In the data rows, 128 means zero.
Each pair is two rows. How far apart are they, by a hidden measure? 0 means very close, and 30 very far. Two or three weighted sums of its numbers give each row a place; it is the straight-line distance between the places.
[109,117,106,113,128,89,97,112,96,124,110,117,106,109,106,116,109,103]
[165,176,170,123,135,170,176,135,161,167,168,146,155,156,171,132,145,158] >> 5
[124,125,117,115,110,126,110,130,109,114,114,116,134,121,111,118,134,115]
[130,129,130,126,147,130,130,125,124,120,128,117,134,127,131,128,138,136] >> 7
[88,111,115,152,127,95,101,140,110,104,108,101,120,121,91,134,122,110]
[82,89,94,152,126,85,76,150,74,96,96,108,98,92,72,127,108,113] >> 8
[161,147,163,134,162,150,143,137,169,153,152,159,177,163,143,165,162,166]
[206,221,195,112,133,219,211,126,217,232,234,223,181,238,220,127,150,179] >> 13
[62,89,66,126,91,117,90,134,115,110,81,87,64,80,123,122,77,68]
[149,137,161,125,174,162,153,140,159,160,157,197,168,186,153,153,219,182] >> 29
[143,136,139,119,136,150,154,117,134,132,137,128,144,139,150,119,132,127]
[123,135,115,133,122,134,122,127,122,114,119,112,123,120,130,114,124,110] >> 7
[85,58,91,154,147,42,59,154,49,56,50,63,96,52,60,139,124,110]
[80,81,94,128,106,93,95,111,103,103,115,117,88,125,95,101,88,94] >> 5
[78,77,72,138,105,74,71,112,95,95,103,109,81,98,87,115,99,90]
[167,150,182,120,165,136,150,151,149,152,141,137,182,154,140,145,157,168] >> 11
[149,147,166,144,153,155,130,148,167,150,146,152,155,141,149,153,174,163]
[74,86,87,124,113,79,84,139,89,77,107,101,88,104,91,121,102,101] >> 7
[168,165,164,128,139,154,163,121,158,140,145,164,151,140,155,141,141,148]
[112,101,120,131,128,116,118,125,117,117,111,111,108,106,110,135,118,131] >> 6
[192,163,212,142,196,139,156,157,141,175,193,174,221,196,149,185,202,200]
[153,151,149,123,132,147,151,120,143,148,133,144,152,140,133,133,134,143] >> 10
[146,134,143,130,122,141,134,123,136,115,130,127,138,128,128,123,135,133]
[107,93,96,132,130,88,92,150,100,90,105,103,103,106,88,118,116,120] >> 10
[95,95,101,145,119,92,87,123,107,91,95,91,91,97,88,130,106,119]
[182,162,208,142,231,155,156,154,172,208,240,235,231,228,160,196,249,255] >> 16
[186,188,175,126,153,195,191,130,189,209,206,216,167,218,192,131,142,150]
[119,126,94,99,125,106,98,111,98,105,107,105,102,103,97,106,109,90] >> 21
[80,67,89,151,136,52,69,141,55,51,68,63,88,62,54,146,128,118]
[87,80,87,132,92,91,72,117,111,98,110,108,93,105,103,108,95,101] >> 15
[155,146,176,141,196,151,147,158,173,176,190,175,210,188,158,188,205,190]
[220,225,220,105,150,237,239,124,219,228,210,215,200,228,236,139,152,172] >> 21
[85,97,90,116,112,103,95,113,97,109,108,118,94,114,108,116,108,97]
[113,125,117,124,108,123,128,134,113,122,103,113,110,107,128,112,112,123] >> 6
[127,129,117,120,120,127,113,122,119,118,122,116,123,126,141,126,125,128]
[139,138,148,117,120,141,149,126,133,130,138,140,137,135,139,113,146,145] >> 16
[120,122,132,140,132,114,101,130,108,106,107,117,129,104,122,127,133,132]
[135,140,131,127,125,132,134,128,120,128,130,119,131,117,118,137,119,116] >> 11
[138,133,144,124,161,133,151,135,140,149,131,131,138,163,133,152,159,150]
[105,122,81,113,86,107,123,104,89,82,110,93,80,92,94,96,97,81] >> 11
[95,83,105,139,133,63,75,148,69,60,78,71,109,54,73,137,125,121]
[124,136,129,130,144,114,136,132,123,116,110,112,132,114,132,146,130,128] >> 9
[125,126,139,123,138,128,127,135,132,133,115,123,146,125,125,137,138,143]
[187,150,203,135,205,162,147,155,192,206,194,191,221,207,158,184,218,221] >> 11
[148,142,158,124,122,141,145,118,136,130,141,127,134,127,144,128,143,139]
[128,122,126,128,141,108,131,135,117,114,113,113,125,109,110,137,135,119] >> 8
[176,187,174,115,128,170,174,123,180,188,181,175,159,175,167,124,149,158]
[145,141,150,130,146,135,123,112,112,132,139,133,149,125,128,109,136,147] >> 17
[133,135,131,122,136,128,120,124,119,117,127,115,118,118,130,139,125,131]
[113,112,118,136,139,110,120,137,97,99,101,106,138,116,99,136,130,124] >> 9
[124,128,130,132,115,137,138,134,133,119,128,129,137,126,126,138,132,120]
[123,119,119,126,113,121,134,115,109,116,106,126,111,115,104,115,123,104] >> 11
[142,129,132,137,130,118,131,133,126,124,116,128,124,128,130,127,119,132]
[165,180,158,130,134,166,172,125,167,155,151,153,157,151,164,135,136,149] >> 10
[138,122,127,128,126,133,135,113,128,122,117,129,137,111,128,116,127,133]
[113,98,122,136,129,100,103,149,92,90,92,97,119,103,102,133,122,130] >> 8
[124,107,123,137,124,110,121,127,94,100,102,92,122,110,103,136,132,122]
[199,203,202,116,139,187,200,133,179,195,180,181,173,176,185,144,164,173] >> 7
[232,193,255,126,227,150,158,147,153,181,237,224,255,217,151,177,237,227]
[196,212,179,112,125,210,209,119,229,229,222,239,189,241,210,139,151,168] >> 19
[83,68,93,150,126,66,54,147,54,58,70,66,96,59,61,137,121,120]
[115,141,123,109,120,124,140,121,123,135,117,119,125,121,121,119,150,115] >> 13
[146,151,141,119,128,153,156,117,145,150,148,133,152,132,160,127,124,126]
[211,219,189,128,138,203,218,125,217,218,223,221,164,215,218,121,145,164] >> 21
[101,98,103,148,113,101,105,135,104,98,94,104,119,96,98,134,127,115]
[97,89,101,133,133,74,88,133,92,80,104,77,115,84,90,139,135,119] >> 15
[72,70,75,110,106,71,69,132,77,91,88,99,99,104,72,126,104,79]
[65,87,31,149,73,123,117,135,128,96,53,57,29,73,121,99,37,50] >> 13
[102,95,100,133,115,91,100,137,101,112,112,108,95,104,102,133,106,119]
[125,115,135,121,130,127,126,112,116,98,130,130,121,122,134,132,126,131] >> 19
[191,186,167,123,142,189,187,113,176,163,173,155,168,172,196,124,152,152]
[103,94,90,110,116,108,82,112,100,110,127,133,102,109,93,105,104,107] >> 4
[144,136,149,143,147,147,142,130,149,149,125,148,159,144,140,168,151,159]
[135,137,144,128,130,126,136,114,132,122,126,120,137,120,129,120,119,118] >> 9
[72,75,76,129,104,90,92,126,98,101,102,98,88,105,85,113,91,82]
[122,118,115,140,142,113,122,124,120,99,111,105,117,90,103,140,118,126] >> 10
[156,166,175,141,143,160,173,132,162,155,149,141,157,133,169,120,153,155]
[91,78,84,137,106,94,71,121,107,111,114,109,91,104,83,113,109,97] >> 11
[205,206,203,115,138,215,216,112,203,183,178,179,169,167,207,126,142,157]
[91,110,87,119,82,124,129,96,90,100,95,110,89,100,103,101,104,93] >> 9
[110,110,115,135,115,101,104,142,99,109,110,108,129,104,104,122,123,130]
[71,76,80,137,114,72,65,140,80,95,90,92,94,78,79,131,99,103] >> 10
[111,120,117,135,134,97,107,138,110,106,107,102,110,100,120,127,113,130]
[221,234,207,107,148,255,235,118,255,250,242,235,190,244,250,126,173,160] >> 9
[140,141,149,119,128,138,148,127,147,145,142,157,142,147,140,137,144,134]
[129,126,130,129,111,131,122,122,116,121,116,123,126,121,123,124,129,136] >> 6
[120,118,132,115,147,117,126,127,117,115,106,117,137,101,109,144,130,125]
[90,92,91,134,115,78,76,140,91,85,111,107,81,108,86,132,117,108] >> 21
[125,114,120,137,134,112,104,141,118,124,134,114,115,135,120,119,127,126]
[116,109,130,135,134,106,106,133,112,111,95,113,127,109,114,147,135,125] >> 8
[146,155,146,129,124,140,145,137,129,135,119,132,136,132,145,135,140,142]
[96,90,112,131,124,101,93,128,108,121,104,112,100,106,110,120,109,113] >> 4
[124,119,145,130,117,130,132,115,109,124,137,119,134,130,117,125,117,113]
[117,116,125,131,125,113,119,119,126,112,110,126,123,119,121,120,124,112] >> 3
[190,196,171,118,135,196,192,122,182,184,176,177,166,175,188,145,138,161]
[149,162,151,111,107,154,157,120,153,146,132,137,145,134,147,110,126,135] >> 12
[77,92,68,122,106,115,101,106,104,97,92,85,73,95,121,98,87,76]
[203,213,190,111,146,216,220,138,230,233,228,229,180,231,228,131,162,172] >> 17
[107,116,113,115,124,109,118,117,115,105,117,112,114,124,105,114,108,111]
[86,74,101,149,128,82,80,126,69,66,73,70,94,85,72,128,125,119] >> 11
[89,102,88,123,112,91,83,114,110,112,118,108,95,118,102,102,104,106]
[112,122,103,122,111,97,99,115,104,116,117,122,103,115,110,103,115,111] >> 6
[206,203,193,124,140,202,210,128,202,204,185,182,177,168,207,142,165,170]
[89,92,104,139,138,70,69,142,94,74,98,89,101,79,79,141,123,123] >> 6
[81,75,81,122,111,65,82,113,93,99,118,109,88,116,94,104,95,95]
[120,125,127,129,120,123,118,125,111,109,119,117,136,115,116,136,134,118] >> 14
[98,115,109,127,119,111,100,119,114,111,118,117,110,121,123,133,120,122]
[223,194,255,117,223,146,159,147,171,190,225,236,255,220,160,193,255,250] >> 8
[82,92,109,123,120,105,97,129,93,106,105,98,108,105,99,118,120,114]
[97,115,88,113,101,129,125,107,115,103,113,102,89,116,102,106,99,101] >> 5
[128,124,109,117,102,106,110,110,106,109,108,103,86,107,98,107,106,90]
[140,142,138,117,140,141,149,122,143,121,124,145,151,137,142,134,136,120] >> 7
[127,126,138,141,127,122,126,135,130,125,124,116,125,118,113,132,141,138]
[131,135,128,131,125,138,138,125,127,126,134,134,152,127,132,121,128,132] >> 3
[61,49,71,139,111,72,69,142,70,77,99,99,94,87,65,112,89,91]
[107,94,97,131,116,103,98,119,90,107,112,113,110,106,115,117,108,95] >> 5
[111,106,98,140,103,108,111,116,111,115,121,109,113,115,101,119,123,111]
[65,63,76,140,127,65,67,143,69,81,86,76,88,69,56,143,114,102] >> 8
[174,176,177,124,139,175,181,121,190,178,173,185,160,187,175,138,149,154]
[132,125,138,121,125,136,115,118,125,131,132,125,129,138,110,140,136,120] >> 10
[134,119,120,101,131,113,118,119,107,108,98,122,103,112,109,116,111,112]
[113,106,93,104,121,98,98,111,100,114,106,107,94,108,87,99,93,97] >> 8
[133,124,136,120,115,126,119,111,112,112,133,141,110,121,111,129,118,118]
[48,63,48,140,93,117,99,152,137,109,64,83,50,95,131,133,69,58] >> 20
[177,154,165,121,156,129,146,147,127,138,132,147,160,151,124,137,170,160]
[148,147,133,133,138,125,140,124,135,132,132,123,146,125,135,119,131,141] >> 12
[73,71,81,147,140,63,70,142,49,68,55,55,97,66,49,147,125,120]
[73,66,75,122,105,75,79,116,90,88,101,104,67,111,79,107,98,76] >> 21
[99,111,94,144,110,133,121,129,121,110,103,91,85,111,121,107,83,106]
[104,109,100,128,103,86,90,123,106,98,104,118,90,109,90,112,107,109] >> 5
[188,182,175,122,131,186,188,123,170,170,156,169,172,163,161,132,148,154]
[142,132,140,122,137,142,129,134,127,132,131,139,143,128,142,126,136,135] >> 2
[159,158,183,156,236,168,136,175,184,198,196,221,208,229,149,186,237,214]
[123,115,113,140,130,109,114,129,106,109,108,120,122,110,105,142,120,120] >> 8
[139,134,151,114,117,149,145,113,143,134,134,137,124,133,150,104,112,119]
[140,161,157,128,130,153,155,115,142,149,134,135,148,122,147,116,133,138] >> 12
[130,115,120,116,126,117,115,131,116,105,114,118,116,108,119,117,115,130]
[213,248,193,112,153,255,243,115,251,251,239,238,182,241,255,128,158,177] >> 11
[135,137,145,129,118,123,145,129,146,138,124,126,135,135,123,126,126,131]
[134,135,128,127,127,137,140,134,127,126,111,119,126,113,129,119,118,128] >> 8
[151,139,153,114,132,163,142,125,145,131,138,144,143,143,142,113,135,134]
[133,135,132,115,129,125,135,132,124,111,136,131,127,124,125,119,131,132] >> 13
[79,85,96,128,107,86,84,115,95,110,110,107,84,114,93,115,96,109]
[218,210,190,117,139,214,212,131,208,222,217,224,194,214,221,123,160,172] >> 9
[107,118,115,133,114,135,107,125,113,119,118,105,123,112,124,124,121,109]
[88,90,65,134,104,131,112,131,129,113,95,99,85,111,142,123,79,85] >> 14
[151,139,132,141,129,127,145,136,137,134,125,125,134,114,135,129,132,142]
[165,159,152,130,130,154,140,110,145,151,141,134,146,145,157,132,127,148] >> 6
[77,75,88,137,130,69,65,151,77,76,95,70,75,76,77,130,116,103]
[96,93,114,127,97,87,90,130,99,100,99,118,85,104,105,107,108,107] >> 18
[116,117,116,140,137,111,111,139,125,113,120,109,135,106,119,135,116,122]
[170,188,161,111,128,181,170,134,172,155,159,144,162,146,182,124,136,158] >> 9
[174,169,193,120,211,150,158,143,153,175,216,254,210,202,147,164,246,237]
[87,95,78,137,104,91,79,127,100,109,120,108,92,100,92,104,114,82] >> 23
[139,150,155,117,123,148,155,114,148,131,145,125,151,122,143,142,128,137]
[103,112,107,116,108,112,107,121,110,112,108,121,107,109,103,118,126,104] >> 13
[164,156,173,146,219,156,145,172,186,210,205,214,193,228,149,197,222,231]
[96,98,88,131,121,96,85,139,94,93,113,117,112,104,103,128,108,110] >> 21
[124,114,131,129,138,111,130,121,117,114,103,112,132,113,110,128,135,132]
[160,155,155,131,190,157,145,143,154,159,154,184,172,200,149,152,211,200] >> 8
[157,152,163,128,141,162,170,142,150,163,142,136,160,156,159,135,137,151]
[120,120,125,135,127,111,112,140,105,102,125,116,116,123,105,124,134,120] >> 7
[212,242,200,123,139,252,238,118,254,229,230,230,207,236,252,137,147,167]
[117,123,135,128,129,117,120,137,118,119,125,114,124,114,115,126,110,126] >> 7
[49,79,53,145,80,128,104,159,106,112,73,89,50,99,118,113,71,65]
[210,219,188,123,147,221,226,124,227,238,218,212,183,223,229,137,157,176] >> 19
[135,132,143,119,128,144,123,144,123,124,124,123,129,138,122,132,134,124]
[96,87,96,133,116,93,91,136,96,103,94,100,97,103,99,125,113,113] >> 10
[183,191,184,107,131,198,188,98,201,217,204,224,177,220,203,133,150,155]
[149,164,161,122,114,150,165,127,151,138,141,137,131,149,164,119,138,139] >> 9
[163,160,146,110,126,146,164,107,147,138,133,145,148,132,147,109,127,127]
[92,99,97,132,126,102,88,116,112,115,104,102,104,121,106,106,106,118] >> 8
[124,138,131,135,130,122,139,128,127,110,121,125,139,125,123,131,136,126]
[160,159,152,119,126,157,170,117,157,129,138,132,159,150,157,143,129,146] >> 8
[100,105,75,134,90,108,120,112,83,73,99,79,77,79,114,86,75,64]
[137,137,148,124,129,125,134,135,119,128,129,126,141,126,124,124,130,136] >> 8
[152,129,154,137,164,136,139,161,146,144,134,139,155,143,140,151,171,163]
[196,212,197,118,145,217,203,128,226,217,211,225,180,218,228,133,155,165] >> 12
[79,84,79,140,122,72,57,137,74,74,96,92,83,78,63,131,116,104]
[104,91,122,133,118,86,89,145,91,89,109,86,125,86,91,137,136,117] >> 4
[82,79,96,145,136,78,92,138,80,91,106,106,113,96,82,135,124,111]
[114,102,98,104,117,86,86,110,103,99,103,108,95,110,94,116,96,99] >> 7
[132,138,140,120,141,143,145,119,123,128,126,130,128,122,132,132,126,127]
[116,127,125,132,126,122,128,123,135,122,121,120,146,128,130,130,125,130] >> 11
[100,102,103,128,124,116,113,127,112,105,118,117,104,110,101,117,117,97]
[172,158,195,144,242,145,142,170,185,209,210,215,217,234,168,201,246,241] >> 29
[109,91,102,131,124,90,80,147,82,100,107,96,106,96,76,129,129,116]
[97,104,101,129,118,95,88,133,103,108,111,94,119,110,110,129,100,112] >> 15
[80,106,75,142,81,126,104,115,120,99,96,97,83,75,120,110,81,88]
[70,106,43,146,61,122,114,117,93,88,76,73,48,70,114,91,71,55] >> 7
[59,64,90,153,145,34,64,149,39,57,67,39,113,61,51,136,129,109]
[113,126,103,100,106,91,104,96,103,104,89,91,94,107,99,109,111,101] >> 3
[100,115,121,129,119,102,107,126,120,115,111,110,95,114,106,127,112,107]
[112,117,124,107,121,113,112,113,117,114,137,127,134,121,118,124,137,132] >> 14
[180,152,192,150,202,147,153,167,181,205,189,196,220,204,165,190,209,210]
[111,104,90,113,125,96,87,124,96,111,115,120,104,109,91,110,98,99] >> 14
[99,110,94,116,109,132,115,117,112,100,125,104,94,101,115,97,99,101]
[210,221,200,109,145,217,240,128,222,203,212,194,184,211,231,127,146,163] >> 14
[78,85,79,135,133,93,78,134,60,80,112,98,94,86,95,136,111,101]
[53,67,29,151,82,125,89,135,120,108,76,71,38,79,130,109,65,28] >> 17
[116,133,113,124,117,118,119,127,124,114,116,115,122,123,128,124,123,112]
[141,133,137,141,133,128,131,129,122,142,126,128,122,121,134,125,122,120] >> 10
[128,137,126,138,126,128,137,132,132,134,117,129,126,118,110,130,134,116]
[110,114,93,134,115,120,124,122,108,119,116,114,109,108,129,126,103,107] >> 8
[79,68,101,147,116,63,63,153,47,67,58,57,99,53,49,150,117,133]
[108,105,113,142,122,100,114,145,90,88,95,108,128,89,96,120,113,121] >> 13
[154,143,153,133,160,153,148,136,137,148,120,136,156,141,151,131,144,140]
[100,96,93,139,137,97,90,127,98,92,100,103,105,97,79,133,128,105] >> 9
[138,136,128,130,115,132,136,135,125,143,124,113,125,107,141,134,128,126]
[98,89,88,137,133,83,88,127,84,69,99,89,102,76,80,141,123,114] >> 8
[58,68,57,143,90,126,101,152,122,115,82,73,56,92,130,122,70,48]
[218,224,207,116,149,224,227,126,226,205,201,203,196,198,210,139,166,164] >> 16
[152,152,146,122,131,168,160,135,136,133,128,134,136,129,138,117,119,132]
[39,62,28,144,90,122,105,146,132,120,56,70,48,96,123,119,51,29] >> 27
[195,199,189,122,135,190,197,116,166,176,160,175,171,166,175,119,151,159]
[101,82,90,114,131,107,86,114,100,104,115,117,89,95,102,111,96,106] >> 11
[116,132,129,136,134,111,122,131,117,100,124,116,139,114,118,143,141,141]
[120,110,120,113,141,123,121,126,107,115,124,131,122,117,117,132,141,122] >> 13
[148,152,150,131,131,149,152,122,140,121,135,127,151,128,128,120,140,142]
[141,127,147,127,142,136,140,132,134,130,125,140,149,134,123,131,144,138] >> 4
[100,99,117,142,133,95,100,139,90,77,91,99,117,86,88,140,142,124]
[236,231,215,109,145,250,232,125,253,255,223,230,207,230,251,139,158,175] >> 17
[88,83,91,127,104,84,80,116,79,96,119,111,88,95,100,117,106,95]
[146,137,128,127,137,126,131,123,123,130,122,137,128,113,125,122,136,114] >> 8
[98,102,107,120,112,97,98,125,109,111,115,109,109,98,108,107,105,97]
[167,148,178,133,183,131,145,152,172,189,175,187,209,182,159,171,193,198] >> 18
[191,182,181,114,143,187,187,131,201,191,199,181,166,197,197,131,164,151]
[118,136,135,116,129,122,118,129,138,120,111,120,137,117,129,122,135,133] >> 10
[207,233,208,124,129,239,233,135,235,229,224,214,184,211,242,117,151,161]
[196,173,220,131,223,153,150,170,158,194,205,203,227,202,155,201,227,235] >> 28
[233,249,208,116,150,250,255,117,249,255,236,241,191,238,247,127,164,174]
[81,62,90,162,139,48,61,158,43,53,51,46,111,53,44,137,124,114] >> 8
[105,116,102,104,100,109,126,115,96,111,112,112,105,109,102,106,116,104]
[108,103,115,148,121,79,102,133,109,104,100,103,121,103,90,136,114,116] >> 21
[193,185,179,114,143,194,194,124,182,173,166,175,184,178,187,112,139,144]
[111,101,101,148,138,105,99,141,89,82,93,93,121,85,97,136,134,119] >> 8
[97,98,92,124,124,89,93,110,109,109,111,120,96,119,104,115,102,102]
[120,112,127,125,111,121,110,125,111,121,126,121,110,120,118,121,117,122] >> 11
[120,107,115,108,100,94,104,116,96,101,107,107,96,98,100,111,106,89]
[88,86,89,117,109,92,90,118,114,112,115,112,103,114,100,109,108,108] >> 10
[169,140,166,129,159,142,145,140,154,150,137,154,170,166,154,157,164,176]
[178,186,166,112,126,176,184,113,170,159,152,147,160,160,169,121,163,155] >> 13
[212,232,193,119,134,234,225,109,241,246,240,240,189,235,255,136,156,180]
[125,128,116,145,111,129,122,128,133,106,106,109,112,98,134,127,101,110] >> 12
[102,117,114,134,113,106,104,118,111,114,109,122,113,120,99,117,119,124]
[118,103,114,127,124,119,103,129,123,131,120,130,104,124,118,137,105,106] >> 11
[129,142,134,135,113,128,143,124,131,123,120,117,124,122,123,133,124,136]
[160,155,151,108,107,148,150,113,158,141,138,129,137,144,154,98,112,138] >> 7
[142,134,127,126,125,115,139,125,117,109,116,120,118,119,121,112,128,132]
[64,94,63,141,84,120,113,129,106,85,85,80,44,88,126,112,75,53] >> 11
[88,106,88,107,91,125,114,106,84,116,94,117,96,97,99,89,121,97]
[155,163,161,124,142,151,144,124,146,151,136,145,143,135,147,135,142,144] >> 22
[129,122,124,114,109,121,127,113,128,117,111,103,128,121,104,118,115,117]
[185,171,183,117,140,174,183,122,175,164,159,144,155,154,173,117,147,157] >> 9
[81,95,89,153,127,73,74,134,96,94,110,98,94,84,82,141,99,116]
[122,133,128,118,138,126,137,128,124,121,111,106,133,119,129,137,141,133] >> 25
[141,141,140,131,128,127,131,130,128,122,116,129,137,133,138,143,148,133]
[82,67,88,162,112,85,86,141,77,83,90,102,98,106,86,134,116,104] >> 13
[99,64,89,143,137,64,77,142,81,65,70,86,106,74,74,137,123,124]
[133,136,130,124,147,133,138,122,124,120,126,123,128,112,136,118,141,135] >> 11
[144,137,131,129,118,129,147,141,123,130,130,124,155,128,131,136,131,139]
[187,207,190,111,132,201,203,132,188,187,179,166,168,176,195,137,150,152] >> 4
[132,142,141,123,141,119,129,129,121,128,132,122,153,123,139,138,133,134]
[94,81,106,136,128,80,75,139,88,95,102,110,102,82,76,127,121,113] >> 15
[89,119,99,120,114,107,105,120,97,110,104,117,98,115,96,115,103,127]
[145,124,123,121,123,114,131,121,114,126,122,107,125,122,117,125,125,114] >> 4
[121,131,110,129,106,117,116,123,111,120,112,113,120,114,113,119,116,127]
[134,133,133,126,118,140,129,129,123,130,126,131,135,135,129,147,134,128] >> 2
[115,142,110,118,120,110,127,114,102,120,113,124,115,120,106,107,120,114]
[112,106,120,118,125,112,107,118,118,117,116,119,111,118,109,120,132,127] >> 2
[91,89,81,105,83,107,114,113,84,79,99,103,82,85,116,89,95,83]
[128,132,130,120,118,114,113,129,125,124,139,121,116,110,129,116,119,118] >> 20
[114,118,98,92,103,89,111,108,93,109,115,108,97,91,99,100,107,99]
[77,68,92,147,136,54,61,158,49,59,59,63,99,61,60,144,119,105] >> 9
[152,131,165,140,186,163,155,151,169,171,160,168,179,188,151,184,179,187]
[50,86,52,151,79,128,107,123,98,113,69,69,42,85,130,113,61,43] >> 19
[219,215,207,126,139,231,227,128,223,246,237,227,181,227,233,142,138,165]
[109,110,101,129,129,106,115,120,102,121,106,110,111,116,108,118,115,108] >> 21
